zedav: +1.22 +8.34 +4.79 +5.50 +7.44 +6.33 +2.78
tegeg: +4.51 -1.86 +0.89 +1.00 -1.46 +0.62 +3.19
nusa: +4.85 -2.01 +1.14 +0.87 -1.55 +0.45 +3.45
libam: -2.06 -2.77 -3.08 -3.91 -2.53 -5.04 -3.78
kiz: +4.55 -1.91 +0.76 +0.20 -1.42 -0.67 +2.57
nopi: +5.52 -2.91 +1.57 -0.05 -1.52 -1.26 +3.36
Tife: +5.33 -2.61 +0.77 +0.23 -2.02 -0.66 +3.14
mik: +4.47 -2.48 +0.52 -0.12 -1.72 -1.12 +2.34
kopi: +0.45 +6.71 +4.67 +4.45 +6.89 +4.93 +2.26
Lut: +5.10 -1.84 +0.43 +0.79 -2.17 +0.48 +3.26
Gasub: +3.30 +7.93 +4.78 +4.90 +6.93 +4.93 +3.13
chg Gasub: +3.29 +7.93 +4.78 +4.90 +6.93 +4.93 +3.13 -> 0, +3.30
chg zedav: +1.22 +8.35 +4.79 +5.50 +7.44 +6.33 +2.78 -> 1, +8.34
chg mik: +4.47 -2.48 +0.51 -0.12 -1.72 -1.12 +2.34 -> 2, +0.52
chg nusa: +4.85 -2.01 +1.14 +0.88 -1.55 +0.45 +3.45 -> 3, +0.87
chg Gasub: +3.30 +7.93 +4.78 +4.90 +6.93 +4.92 +3.13 -> 5, +4.93
chg zedav: +1.22 +8.33 +4.79 +5.50 +7.44 +6.33 +2.78 -> 1, +8.34
chg kopi: +0.45 +6.70 +4.67 +4.45 +6.89 +4.93 +2.26 -> 1, +6.71

ner: +4.04 +0.12 -3.57 -0.36 +7.06 +0.16 +0.95
Vig: +3.27 +0.35 -2.88 -0.53 +5.68 +0.27 +0.67
Poku: +2.82 +0.07 -2.56 -0.34 +6.07 -0.39 +0.76
soza: +0.21 +0.36 -0.32 -0.48 +2.19 -0.64 +0.25
dob: -3.71 +0.19 +3.34 +0.15 -7.09 +0.26 -0.87
muri: -3.85 -0.24 +3.35 +0.53 -5.82 -0.60 -0.36
bitim: +2.77 +0.04 -2.58 -0.30 +6.55 -0.65 +1.03
subef: -3.06 -0.32 +2.75 +0.55 -5.96 +0.04 -0.70
Teb: +3.59 +0.66 -3.12 -0.85 +5.80 +0.61 +0.47
tezog: +2.80 -0.07 -2.50 -0.17 +4.66 +0.12 +0.48
chg muri: -3.85 -0.24 +3.35 +0.54 -5.82 -0.60 -0.36 -> 3, +0.53
chg subef: -3.06 -0.32 +2.75 +0.55 -5.97 +0.04 -0.70 -> 4, -5.96
chg subef: -3.06 -0.32 +2.76 +0.55 -5.96 +0.04 -0.70 -> 2, +2.75

